In the data rows, the value 128 means zero.
Two rows play each game, the first against the second. How much does the first row win by? 20 is about a draw, 40 a big win and 0 a big loss. Wins can go round in a circle: one row can beat a second, the second a third and the third the first. Each row has two weighted sums of its numbers, A and B, taken from their middle values. A row wins by its A times the other's B, less its B times the other's A.
[095 163 079 127 064 178 134 175 101 127 152 117 102 136 135 063 092 118 186 186 130]
[186 208 165 196 140 045 133 058 220 208 124 143 187 105 194 158 183 155 090 194 118]: 20
[087 147 075 094 084 189 126 172 096 109 120 146 121 157 052 066 087 120 189 123 117]
[111 164 083 126 107 131 087 147 112 111 136 150 084 091 151 104 203 162 181 112 102]: 4
[142 082 140 119 159 108 120 128 110 108 140 126 078 069 191 143 170 123 112 090 145]
[106 147 094 152 064 171 135 190 102 132 177 080 074 098 201 077 105 116 170 218 145]: 20
[112 171 094 111 084 163 125 158 111 134 124 155 134 134 088 067 106 131 177 138 127]
[096 138 078 098 075 185 127 178 082 104 145 131 093 128 090 055 097 120 187 138 132]: 20
[088 148 079 099 082 181 128 165 096 115 123 148 126 151 059 065 092 120 185 121 120]
[155 077 196 116 208 085 147 053 155 134 077 153 212 182 066 188 110 131 057 070 137]: 29
[165 097 184 135 170 104 131 103 148 141 124 154 152 097 116 139 130 143 100 093 147]
[145 141 154 173 115 102 142 110 175 168 143 081 141 162 191 157 131 112 096 191 122]: 13
[101 157 096 119 096 159 135 146 111 126 115 142 134 145 090 089 103 120 162 126 124]
[175 128 154 138 157 082 102 113 137 132 134 193 098 039 189 130 212 168 134 072 139]: 21
[170 115 165 129 177 081 107 090 153 126 115 176 131 097 131 175 179 174 108 069 124]
[086 149 071 096 082 185 121 171 092 111 127 152 121 160 057 063 089 120 188 125 121]: 21
[103 117 113 137 124 105 117 112 140 105 130 049 095 182 179 204 169 127 099 159 102]
[165 130 152 129 156 094 108 104 149 131 115 162 121 098 141 159 175 171 115 083 126]: 21
[151 087 172 134 175 095 123 098 149 125 127 127 134 118 131 176 149 136 085 094 134]
[158 078 189 124 203 088 141 062 156 137 091 142 205 167 078 185 108 128 063 077 133]: 18
[176 145 173 166 121 099 123 117 169 162 145 135 125 068 184 127 149 153 111 163 137]
[126 178 119 191 076 127 124 143 170 164 173 080 099 104 196 131 128 168 131 230 107]: 27
[151 183 149 200 115 076 148 095 206 189 137 073 161 147 217 160 152 112 089 226 123]
[080 057 080 076 126 194 118 181 048 061 133 111 049 122 090 094 094 108 165 071 144]: 4
[084 094 083 088 125 171 134 157 071 083 124 110 097 136 095 094 100 096 154 105 141]
[126 092 141 122 146 126 134 126 122 115 133 094 112 135 148 157 124 111 108 123 134]: 21
[114 170 099 116 086 158 133 155 113 133 121 158 132 125 095 072 109 129 173 139 125]
[084 169 073 107 074 172 124 157 107 126 126 138 125 164 093 077 110 119 182 143 113]: 30
[067 070 079 082 127 184 150 172 056 078 129 051 095 171 110 138 067 068 123 146 140]
[092 157 081 107 088 176 130 157 103 125 119 146 139 159 065 069 092 118 179 134 120]: 23
[083 093 083 092 125 169 138 159 072 084 122 097 098 145 109 108 091 091 147 108 135]
[104 086 124 114 136 138 144 133 104 106 137 075 108 150 140 155 114 092 102 137 129]: 20
[103 100 110 114 126 142 139 140 101 105 136 081 102 146 147 142 113 091 121 143 128]
[112 145 101 134 083 161 132 178 101 126 155 119 093 100 169 068 115 115 173 169 144]: 17
[158 097 192 134 197 080 145 058 169 151 093 137 208 154 094 185 117 130 059 095 138]
[104 182 099 165 064 149 122 165 135 134 156 101 097 119 173 109 126 151 159 204 108]: 37
[209 174 188 164 171 042 118 038 195 186 115 208 183 080 142 139 194 179 111 088 130]
[155 098 183 133 181 090 138 077 166 151 113 136 191 150 107 180 117 132 070 103 134]: 19
[081 091 087 099 116 175 154 159 075 099 129 069 113 175 118 134 073 066 125 156 131]
[100 138 097 117 100 152 133 154 102 115 127 103 107 139 137 112 120 103 146 146 129]: 16
[110 153 100 134 082 156 133 157 116 130 144 121 115 140 145 091 109 117 160 169 133]
[136 177 113 139 116 111 093 131 138 130 132 170 102 084 163 121 196 169 167 111 108]: 24
[149 168 143 152 117 106 126 113 166 151 127 140 145 142 136 154 145 154 119 144 106]
[146 102 160 130 156 113 130 110 143 126 122 135 144 129 114 153 123 132 101 103 130]: 20
[150 110 169 136 156 110 130 103 154 142 121 146 162 134 106 157 126 141 097 102 120]
[172 093 185 129 200 078 120 082 158 132 113 151 172 122 110 185 154 153 077 074 131]: 23
[166 098 195 132 203 074 143 048 169 154 085 134 220 159 098 192 120 126 053 100 143]
[159 184 157 181 111 095 148 100 195 184 138 109 171 151 163 137 126 132 103 196 120]: 28
[103 081 115 101 143 145 156 133 094 107 126 087 128 157 104 150 082 084 100 125 136]
[158 096 191 137 193 081 138 061 167 149 096 131 208 153 101 184 121 129 061 099 137]: 21
[181 140 175 146 164 075 113 081 167 156 116 187 144 086 135 151 185 176 110 083 128]
[168 097 185 136 172 102 125 097 149 142 123 158 155 096 112 141 128 141 098 093 150]: 21
[076 097 087 101 117 167 153 158 080 099 126 070 113 173 113 129 072 077 126 153 129]
[139 162 141 191 107 088 130 113 188 166 151 083 116 137 217 160 160 139 106 202 117]: 13
[156 080 193 124 204 090 140 061 154 138 094 149 203 170 076 182 109 131 058 071 139]
[088 084 093 101 130 161 144 155 074 086 131 075 093 140 135 124 099 081 128 135 140]: 23
[090 157 066 109 057 197 128 191 094 118 156 128 095 152 095 047 081 119 201 167 125]
[178 098 205 134 223 048 134 045 170 144 084 150 203 114 119 197 163 130 051 078 150]: 23
[148 058 205 118 227 072 157 049 147 122 066 119 203 185 091 203 122 098 039 055 159]
[104 084 118 117 133 141 148 137 102 106 134 069 111 159 144 155 096 091 101 152 136]: 26
[166 091 189 133 186 096 131 081 153 143 114 149 180 123 096 162 121 137 078 090 142]
[088 051 106 090 149 156 149 149 065 077 131 046 087 145 135 154 084 065 100 141 147]: 25
[103 131 084 080 095 172 108 171 086 101 132 170 088 113 069 058 121 143 190 085 124]
[078 073 081 089 127 180 143 164 058 076 122 066 094 163 108 127 075 075 135 131 139]: 20
[098 104 114 103 140 152 144 136 102 115 114 117 146 152 078 122 088 096 123 109 127]
[106 120 118 134 121 105 121 113 139 114 133 062 093 172 176 192 162 122 102 153 105]: 20
[174 122 193 153 161 094 141 090 165 166 127 149 168 098 131 141 119 132 088 134 148]
[120 146 115 127 112 133 120 142 124 119 128 123 108 131 147 124 141 132 146 139 122]: 22
[161 086 190 135 188 093 131 084 156 146 110 153 179 129 094 161 117 138 076 086 139]
[129 150 129 135 112 133 127 135 137 141 126 136 127 132 130 124 140 140 139 134 125]: 19
[133 176 114 138 113 117 101 135 137 134 128 161 108 086 155 116 183 167 165 112 111]
[082 092 086 093 122 169 142 156 072 090 123 097 096 140 106 106 099 086 143 120 137]: 22
[146 129 152 139 131 117 128 115 152 137 136 133 136 132 133 146 129 141 117 132 125]
[081 114 086 103 113 172 146 154 085 107 116 102 121 156 087 105 079 092 144 128 131]: 21
[077 146 046 116 042 222 095 219 090 110 181 150 081 177 069 044 069 148 232 169 097]
[131 089 159 109 165 125 144 104 130 121 110 133 172 166 059 152 087 119 090 084 127]: 31
[160 184 156 154 111 109 140 098 189 180 125 165 185 146 102 125 127 163 124 147 104]
[165 092 190 131 180 098 129 089 154 139 115 147 176 117 093 157 119 133 082 089 139]: 23
[089 152 069 100 077 191 123 176 098 115 122 150 131 168 048 062 078 120 187 132 116]
[081 084 090 099 127 168 155 157 071 094 125 068 105 166 119 134 078 073 122 149 135]: 14
[093 163 080 121 068 175 131 168 100 128 140 126 110 144 119 069 097 115 181 169 123]
[200 167 190 162 167 045 127 050 195 192 121 181 177 070 161 139 187 168 095 118 141]: 14
[118 139 102 101 115 147 118 153 095 106 122 157 101 089 110 080 148 131 169 098 140]
[139 146 139 139 113 131 127 133 140 140 129 144 134 126 130 116 124 136 137 136 126]: 19
[123 141 121 143 098 129 125 152 129 125 149 101 092 113 190 132 149 129 137 170 125]
[104 146 099 110 103 155 129 147 106 121 117 138 124 133 101 091 109 117 155 119 132]: 21
[172 095 186 130 202 075 123 077 161 133 104 155 168 124 108 190 153 155 078 069 134]
[184 174 181 164 160 051 126 054 198 186 116 173 190 110 146 154 180 165 094 133 122]: 21
[139 066 168 110 177 122 146 092 131 127 102 127 179 174 060 162 082 109 078 076 131]
[089 161 087 108 088 169 135 150 108 122 117 149 138 154 076 077 096 118 169 133 117]: 6
[168 139 152 150 128 106 113 128 148 144 141 145 111 076 179 123 159 157 125 134 131]
[112 158 113 129 104 141 129 133 130 131 122 135 130 149 126 113 126 130 150 138 122]: 20
[141 121 120 106 133 126 114 149 096 105 139 166 085 045 162 086 182 126 156 079 148]
[163 110 178 141 152 109 130 105 152 144 128 148 149 105 119 138 122 143 104 114 149]: 15
[089 177 092 151 071 145 139 140 138 139 131 078 129 193 148 137 108 111 139 197 094]
[137 215 115 153 092 140 106 125 162 177 124 229 183 123 079 072 130 179 189 111 104]: 30
[086 156 078 103 077 184 127 162 101 123 120 147 134 161 058 066 083 116 185 132 119]
[112 039 123 100 169 136 140 147 079 084 141 072 071 104 147 152 114 075 097 110 161]: 26
[135 138 147 175 114 100 142 110 175 158 146 067 126 160 206 165 129 107 095 204 127]
[184 209 163 200 136 048 135 057 221 209 118 142 191 109 185 162 185 149 089 198 118]: 35
[121 143 119 155 119 094 126 096 170 150 132 082 143 199 158 192 150 129 101 163 091]
[125 148 123 182 097 098 116 122 167 145 155 075 087 131 225 162 174 146 118 193 108]: 30
[085 079 091 094 131 164 141 157 068 085 132 070 091 137 130 123 097 079 129 129 148]
[167 124 161 130 167 088 105 097 154 132 122 166 130 103 140 164 178 171 108 076 123]: 19
[128 149 133 142 109 125 127 138 144 131 142 118 110 125 166 129 146 141 135 155 125]
[070 066 083 091 127 171 150 165 061 079 133 044 079 167 133 152 083 070 115 150 132]: 25
[108 115 101 102 128 151 128 155 086 094 125 132 091 092 132 097 142 114 152 104 144]
[097 172 102 152 076 144 139 139 139 138 138 089 121 173 156 132 120 123 144 186 099]: 22
[192 201 167 182 130 074 114 073 209 200 134 207 181 085 130 116 173 193 131 141 109]
[133 193 096 138 115 120 082 124 138 128 117 164 129 116 136 134 180 178 160 131 083]: 19
[142 162 133 128 117 130 122 129 145 143 114 172 148 117 110 115 138 153 147 113 120]
[107 110 102 098 129 147 125 157 087 093 127 130 089 088 129 092 146 105 153 096 145]: 20
[104 109 097 094 126 152 122 160 079 090 129 127 089 088 125 090 142 112 159 094 150]
[155 085 188 127 196 093 141 071 157 141 099 145 198 160 077 180 109 134 066 078 134]: 17
[109 166 079 122 105 134 083 152 113 112 138 145 085 095 146 108 197 158 184 114 103]
[150 172 148 193 116 083 143 098 197 180 142 084 147 145 211 157 145 123 095 213 118]: 24
[119 187 113 201 068 130 125 138 173 171 175 077 091 095 198 128 128 171 132 239 105]
[113 120 107 107 124 146 121 147 098 107 123 133 105 104 133 101 140 114 147 111 142]: 27
[097 145 083 099 097 173 131 159 093 112 117 148 118 139 075 074 105 121 174 117 125]
[094 138 077 095 079 187 125 179 084 110 145 144 093 132 090 054 094 116 191 140 136]: 22
[171 167 168 161 137 081 121 090 187 169 131 166 152 113 146 147 172 169 117 135 118]
[223 156 209 162 203 020 127 014 188 185 109 212 216 069 142 148 201 157 077 091 138]: 19
[086 065 081 073 127 186 125 176 051 057 131 112 058 119 096 095 099 107 164 081 141]
[097 096 089 091 130 162 133 158 073 085 124 108 093 117 119 102 115 095 148 105 148]: 22
[098 162 079 128 065 177 135 174 102 123 147 112 102 132 142 068 092 115 180 188 128]
[152 158 116 111 127 129 097 147 114 117 134 205 099 047 116 067 182 151 186 066 125]: 26
[094 036 114 085 161 148 148 154 060 067 135 047 066 129 141 155 100 067 095 117 160]
[118 176 121 154 091 123 134 119 164 164 132 115 155 190 133 141 122 140 128 167 092]: 17
[099 071 091 071 127 176 103 192 056 059 148 147 036 077 094 077 133 131 179 052 143]
[128 151 129 129 113 134 127 131 134 138 123 147 138 142 118 119 127 137 138 127 121]: 16
[149 125 160 143 131 111 140 110 158 148 133 118 148 149 139 151 124 130 108 143 122]
[108 168 088 114 081 170 123 160 105 129 125 168 126 127 078 060 099 131 181 137 124]: 17
[147 171 153 167 109 107 137 120 182 168 137 116 145 139 160 141 132 142 119 177 118]
[157 084 189 127 197 090 135 068 156 143 096 146 201 162 085 183 108 131 063 076 130]: 4
[084 147 077 095 082 181 128 165 099 113 121 150 125 153 065 066 097 119 181 125 125]
[183 156 177 153 157 067 126 072 189 175 117 169 173 112 143 155 169 167 099 122 124]: 25
[153 107 168 134 156 111 128 110 149 142 129 143 153 126 121 146 124 138 103 113 132]
[105 125 093 111 092 170 130 179 082 106 149 116 086 097 152 072 110 103 175 160 151]: 27
[152 168 141 139 122 118 117 124 154 153 121 174 146 115 121 116 148 173 144 113 125]
[172 179 160 155 123 100 125 103 183 168 129 171 164 117 114 130 145 172 131 138 113]: 20
[129 191 123 148 102 122 118 118 156 153 120 154 152 152 119 134 140 157 139 140 096]
[116 149 116 131 112 143 137 136 126 131 120 139 138 141 109 116 118 128 144 127 126]: 18
[116 176 106 186 060 141 111 171 146 154 189 077 063 054 207 123 128 171 144 242 118]
[084 038 104 073 153 168 152 169 046 058 129 036 071 152 125 166 076 058 096 128 157]: 18
[092 104 100 108 124 153 146 146 090 108 127 084 113 151 123 129 095 087 122 139 138]
[155 177 144 149 117 117 117 117 163 162 124 189 157 108 111 114 146 175 150 112 118]: 20
[153 127 140 138 139 077 110 106 147 124 150 123 075 090 214 171 214 163 112 103 116]
[166 083 197 128 192 091 133 079 155 134 106 153 188 125 085 168 119 133 072 083 145]: 22
[154 157 158 164 117 106 130 119 172 158 142 125 132 123 169 139 144 152 117 164 125]
[118 142 105 107 116 150 121 150 102 111 124 155 107 095 111 087 146 126 163 100 136]: 23
[106 128 108 126 108 144 140 152 108 117 142 091 096 144 159 134 123 102 137 157 126]
[101 155 089 111 091 162 136 146 109 127 124 144 135 145 087 077 108 116 164 125 120]: 25
[121 123 121 116 127 137 129 137 112 114 125 126 112 114 133 117 136 120 137 117 141]
[146 141 155 178 123 097 145 110 180 173 139 088 147 164 188 156 130 110 093 191 122]: 15
[186 183 161 178 138 058 107 075 202 179 137 161 144 088 184 154 191 182 105 141 109]
[148 165 118 131 129 113 100 127 131 122 116 165 114 095 148 131 189 166 153 097 113]: 25
[161 183 156 152 113 109 135 101 186 179 118 172 180 137 103 129 127 161 127 143 111]
[168 081 201 128 199 086 135 076 156 138 103 156 190 115 081 164 116 133 068 073 144]: 22
[109 142 106 112 112 147 128 146 113 121 122 139 126 129 115 102 122 116 152 122 135]
[095 136 073 124 070 171 130 193 082 108 163 070 055 119 182 091 114 090 165 201 133]: 18
[110 140 090 087 103 163 109 163 089 102 131 163 094 095 087 063 133 134 181 088 130]
[092 136 076 092 075 190 120 183 082 110 147 136 088 134 084 056 089 127 194 137 128]: 22
[173 101 199 144 208 058 130 059 168 144 107 151 186 111 128 190 161 138 057 086 145]
[184 180 180 167 160 048 135 053 205 199 113 172 205 109 145 163 178 148 087 147 126]: 22
[119 183 094 126 101 136 095 133 123 121 118 164 128 130 114 117 160 159 167 124 094]
[158 148 168 167 132 092 144 094 182 173 133 115 178 160 145 154 123 119 089 167 122]: 30
[115 176 114 182 073 131 122 150 158 150 169 085 090 104 194 127 131 158 139 217 111]
[111 117 115 132 126 108 119 112 140 112 123 057 102 185 175 193 163 123 102 161 105]: 10
[107 122 116 106 132 149 143 136 109 122 112 138 156 155 070 114 093 112 133 101 125]
[099 097 092 097 067 200 123 231 043 079 185 109 024 051 151 037 099 093 202 143 164]: 16
[154 076 192 122 204 086 138 061 158 140 090 143 207 173 077 184 113 132 061 072 131]
[064 052 080 075 127 197 148 186 045 059 118 043 085 179 098 142 050 065 122 140 140]: 29
[088 065 082 075 130 185 121 170 052 067 125 096 059 126 106 097 094 102 158 087 143]
[115 121 113 108 129 139 125 143 104 109 130 129 107 105 135 110 136 117 141 114 144]: 23
[092 105 101 117 115 154 147 144 097 114 125 089 120 160 119 127 086 089 124 146 127]
[175 083 197 126 218 063 124 063 159 130 092 157 187 130 094 201 164 147 068 060 133]: 23
[172 082 200 126 219 061 123 057 163 132 086 151 196 133 092 198 145 138 060 062 135]
[177 185 162 164 127 091 114 098 184 174 127 197 157 090 132 116 163 187 142 117 120]: 25
[118 162 118 160 085 134 123 149 142 141 152 097 103 131 175 124 130 147 143 192 116]
[127 089 121 091 162 143 119 151 084 091 119 151 109 077 107 102 136 113 137 060 157]: 17
[083 075 087 097 133 166 143 162 061 078 134 067 082 139 130 122 099 078 131 125 147]
[137 171 125 143 120 115 114 123 146 134 114 146 131 130 139 149 162 161 136 125 098]: 27
[151 104 155 135 154 107 124 118 144 127 129 117 120 119 151 162 148 138 105 116 125]
[124 104 135 130 135 128 136 128 123 119 135 095 117 145 140 153 119 108 108 132 128]: 20
[126 189 092 135 111 127 089 128 131 132 113 162 128 121 127 129 167 171 166 126 088]
[085 090 078 083 120 177 132 160 074 076 114 112 088 137 088 102 101 096 154 101 137]: 31
[175 084 195 125 215 064 119 065 163 130 092 154 188 127 097 201 153 146 060 060 130]
[101 107 091 108 074 190 132 216 054 085 181 111 041 062 162 050 103 092 189 156 161]: 24
[157 108 169 134 164 097 121 103 149 134 128 145 133 104 142 161 153 145 099 095 130]
[149 167 143 138 121 121 116 122 156 152 117 177 144 111 123 116 150 169 149 114 125]: 21
[070 060 077 083 128 189 147 175 049 066 126 055 089 175 099 137 061 069 126 134 142]
[081 150 042 109 044 224 088 225 091 118 180 151 077 177 070 047 070 147 230 167 091]: 23
[103 157 102 136 086 145 124 155 120 126 135 107 104 132 156 112 134 126 157 167 124]
[124 132 114 108 124 137 117 157 099 106 127 151 098 073 137 091 162 124 160 093 144]: 21
[130 134 113 104 127 137 116 151 100 107 125 159 095 072 133 093 163 128 158 089 138]
[127 091 139 123 143 123 135 125 124 113 133 100 111 132 152 158 131 110 103 125 125]: 23
[131 188 099 140 115 122 086 123 137 132 121 162 126 121 138 136 179 178 159 126 088]
[151 068 182 129 183 098 134 089 146 129 117 116 158 143 109 185 120 119 070 089 137]: 38
[149 080 178 120 185 103 134 078 150 134 106 145 188 163 071 169 105 130 072 077 133]
[090 157 083 106 089 171 132 157 102 122 118 144 131 153 076 077 099 112 172 125 121]: 8
[123 163 113 123 099 147 129 146 124 136 122 150 137 130 111 089 113 129 155 136 128]
[081 081 083 093 126 172 149 165 068 079 123 062 103 165 116 135 074 073 125 147 138]: 20
[082 052 082 067 132 192 111 184 044 053 133 117 042 114 086 096 092 119 167 060 142]
[089 143 071 090 078 192 124 178 090 107 130 153 119 162 048 064 085 121 192 118 120]: 5
[186 144 164 164 128 088 105 125 156 150 156 147 099 044 212 130 175 160 119 137 138]
[159 084 175 129 175 093 125 098 147 127 126 130 133 109 137 177 149 133 081 093 136]: 12
[099 167 093 118 085 156 128 149 118 128 120 141 128 150 105 096 118 127 165 141 115]
[097 126 073 091 070 198 118 196 074 103 156 142 069 130 085 048 090 128 203 136 129]: 27
[161 088 189 130 183 097 138 085 156 142 118 151 176 122 095 160 123 137 080 091 140]
[153 137 129 138 106 128 112 167 109 121 153 139 081 039 195 095 167 133 153 137 150]: 30
[121 183 094 133 107 134 091 131 130 128 113 163 127 124 130 128 166 162 165 120 099]
[141 169 122 134 117 112 105 133 142 139 132 161 109 089 156 125 187 168 154 122 118]: 17
[080 079 090 097 130 166 143 159 069 083 131 068 088 141 130 128 091 080 130 133 147]
[085 144 075 095 082 185 124 168 095 113 125 150 122 153 060 067 093 118 185 121 122]: 21
[111 089 125 119 138 136 138 133 112 108 135 086 115 153 144 153 109 096 108 138 134]
[152 137 164 159 132 100 139 103 176 163 135 118 164 153 144 154 124 126 098 156 125]: 22
[069 072 084 090 127 167 143 164 064 072 126 044 083 163 140 148 085 076 117 146 136]
[115 181 091 125 098 139 098 135 122 125 119 165 128 130 113 113 155 157 173 122 097]: 37
[158 077 197 115 216 081 147 044 156 132 069 150 220 190 068 190 109 125 052 064 142]
[121 103 131 113 141 139 139 128 118 126 115 136 155 148 082 132 100 116 113 105 128]: 9
[090 150 076 095 084 185 125 168 097 115 124 154 124 152 060 064 092 124 186 125 121]
[095 142 099 128 098 145 145 140 120 118 127 080 127 185 126 138 100 102 129 161 105]: 17
[196 147 178 178 127 077 115 109 174 159 157 151 108 027 225 125 181 163 106 153 140]
[094 153 083 105 089 171 132 156 102 115 121 148 129 147 079 072 100 115 171 125 121]: 28
[144 166 146 141 113 118 129 116 168 161 127 162 159 137 115 122 129 160 133 131 117]
[099 143 087 103 100 167 129 153 097 116 122 146 120 137 086 078 110 116 168 123 129]: 15
[169 083 206 121 209 083 136 070 156 133 095 162 200 125 076 169 118 135 063 071 150]
[154 060 196 125 208 084 145 070 148 127 096 120 181 160 098 193 123 112 052 072 144]: 10
[162 096 179 131 185 087 125 085 160 131 117 145 164 127 108 180 141 148 084 083 130]
[096 096 099 103 130 152 144 146 086 097 133 083 104 142 140 126 104 084 123 133 142]: 22
[073 132 036 104 042 240 076 243 087 106 194 150 062 186 055 042 055 164 245 164 087]
[160 098 194 138 199 076 147 053 169 154 094 137 214 157 098 188 121 131 055 100 140]: 38
[094 093 101 105 126 146 136 149 088 092 135 075 090 137 154 141 122 089 124 139 139]
[110 174 103 166 067 146 119 163 139 142 161 096 088 111 187 116 130 151 152 209 108]: 15
[177 164 148 154 141 080 099 102 164 153 128 181 116 074 169 146 205 194 132 091 110]
[076 069 084 096 133 172 142 165 059 078 128 066 080 144 129 130 085 077 129 132 146]: 17
[097 164 089 115 087 166 132 151 109 125 114 145 142 152 078 081 095 117 167 127 120]
[095 139 080 133 051 186 138 205 081 119 182 084 065 088 188 052 097 098 182 209 149]: 9
[160 079 198 118 215 078 151 040 157 136 068 151 226 191 066 193 109 127 052 061 148]
[104 076 118 107 145 149 155 136 089 102 124 085 125 157 103 149 081 077 100 125 134]: 17
[112 176 110 153 077 142 126 153 138 141 144 112 119 145 159 116 114 138 153 182 113]
[186 126 190 167 173 044 126 063 168 156 137 142 126 060 218 169 197 146 075 113 143]: 22
[185 193 166 165 131 078 117 082 201 192 132 197 172 084 126 122 168 188 133 134 112]
[125 189 087 135 114 129 075 126 130 127 127 177 125 113 130 130 181 176 172 129 086]: 22
[134 076 160 112 169 121 146 102 132 127 110 129 170 169 070 159 089 114 083 086 128]
[120 131 100 086 122 150 115 163 087 091 127 162 084 073 108 075 157 124 176 083 137]: 15
[091 137 069 095 077 196 119 183 090 103 126 155 116 158 043 061 081 129 199 118 118]
[129 155 132 146 120 107 119 113 160 153 132 134 136 153 138 156 153 152 126 136 100]: 12
[147 145 156 177 125 097 149 108 179 162 138 093 147 159 183 157 132 115 097 189 122]
[141 087 167 161 161 081 150 101 153 137 153 049 114 134 229 194 149 097 064 165 153]: 29
[159 159 160 167 117 098 129 109 182 166 136 126 145 123 171 140 138 145 110 173 121]
[113 080 124 112 145 139 152 132 103 112 121 094 127 150 106 143 089 093 101 125 131]: 19
[167 149 142 143 142 090 099 112 149 135 122 161 107 084 166 156 194 177 127 087 117]
[096 160 085 110 085 169 136 154 110 121 119 149 141 156 079 078 099 113 171 137 119]: 24
[136 139 143 149 109 129 135 133 147 145 142 117 123 135 156 130 127 135 129 160 124]
[148 132 163 148 133 107 141 108 167 155 133 121 154 148 139 151 121 132 101 150 123]: 17
[135 207 119 142 097 141 113 129 154 165 119 211 173 126 083 079 130 171 177 114 107]
[077 081 082 088 125 178 144 163 063 081 124 077 091 159 104 117 076 077 133 125 138]: 19
[091 088 090 094 127 162 137 155 070 083 122 098 090 123 119 106 108 090 142 112 142]
[159 095 194 134 202 075 148 048 169 153 086 138 221 159 097 189 117 125 054 094 140]: 18
[163 093 192 130 204 077 143 051 168 150 087 142 216 154 091 187 121 132 055 093 147]
[209 151 198 157 184 043 119 039 185 168 114 201 180 074 148 136 197 171 096 085 139]: 23
[149 136 117 105 150 117 104 140 109 104 112 185 098 056 129 106 189 148 158 061 130]
[177 194 165 190 138 053 131 066 215 197 126 144 177 110 183 157 176 161 093 178 120]: 15
[087 032 107 080 157 162 149 159 049 055 128 032 065 139 131 160 088 063 096 123 161]
[131 162 136 193 101 087 128 112 188 167 159 072 102 126 228 161 166 147 106 210 111]: 6
[116 131 109 115 124 126 114 135 114 105 128 121 093 116 156 135 165 133 139 114 125]
[080 038 102 078 153 167 157 161 047 064 125 033 068 156 126 161 071 060 096 133 158]: 13
[162 159 147 145 121 118 117 128 156 152 128 171 139 092 134 112 149 163 144 126 126]
[139 147 155 183 119 095 140 108 180 162 141 068 145 166 202 162 125 111 093 204 127]: 18
[086 151 079 100 084 178 125 163 098 112 121 146 128 152 067 069 093 120 182 125 120]
[136 149 126 138 104 143 126 149 128 140 134 139 120 105 142 098 123 136 152 147 134]: 20
[159 148 168 162 133 093 148 090 181 173 129 111 180 158 152 153 120 116 089 173 124]
[105 107 115 099 132 152 145 132 100 112 112 128 146 146 071 122 088 097 121 104 123]: 15
[119 131 102 094 121 148 116 165 088 100 133 158 087 076 113 079 158 126 169 086 143]
[106 110 091 112 077 185 121 215 057 095 170 105 044 062 165 048 110 093 188 161 160]: 13
[151 057 198 116 210 082 149 066 147 129 092 119 184 165 096 197 116 102 049 062 149]
[094 085 086 086 123 172 127 167 061 075 125 113 077 118 108 095 108 103 158 095 145]: 24
[143 166 143 195 113 086 137 104 196 179 147 084 127 143 215 162 159 133 100 212 118]
[190 168 185 164 160 054 124 059 191 186 118 184 177 085 155 146 182 165 102 113 128]: 26
[094 080 106 103 134 148 148 142 091 100 135 066 108 164 135 157 090 077 102 146 129]
[149 167 140 148 112 129 121 135 150 154 121 176 140 104 121 106 143 164 154 124 126]: 19
[151 129 144 144 123 123 119 144 128 133 143 140 104 080 173 115 148 140 134 137 144]
[091 194 075 147 053 171 114 171 122 137 154 122 104 145 154 084 113 144 185 198 104]: 30
[104 105 097 091 125 152 123 162 078 084 130 129 087 087 124 095 145 112 159 101 149]
[174 086 201 128 221 063 131 055 161 132 085 151 202 142 094 201 144 138 055 062 136]: 20
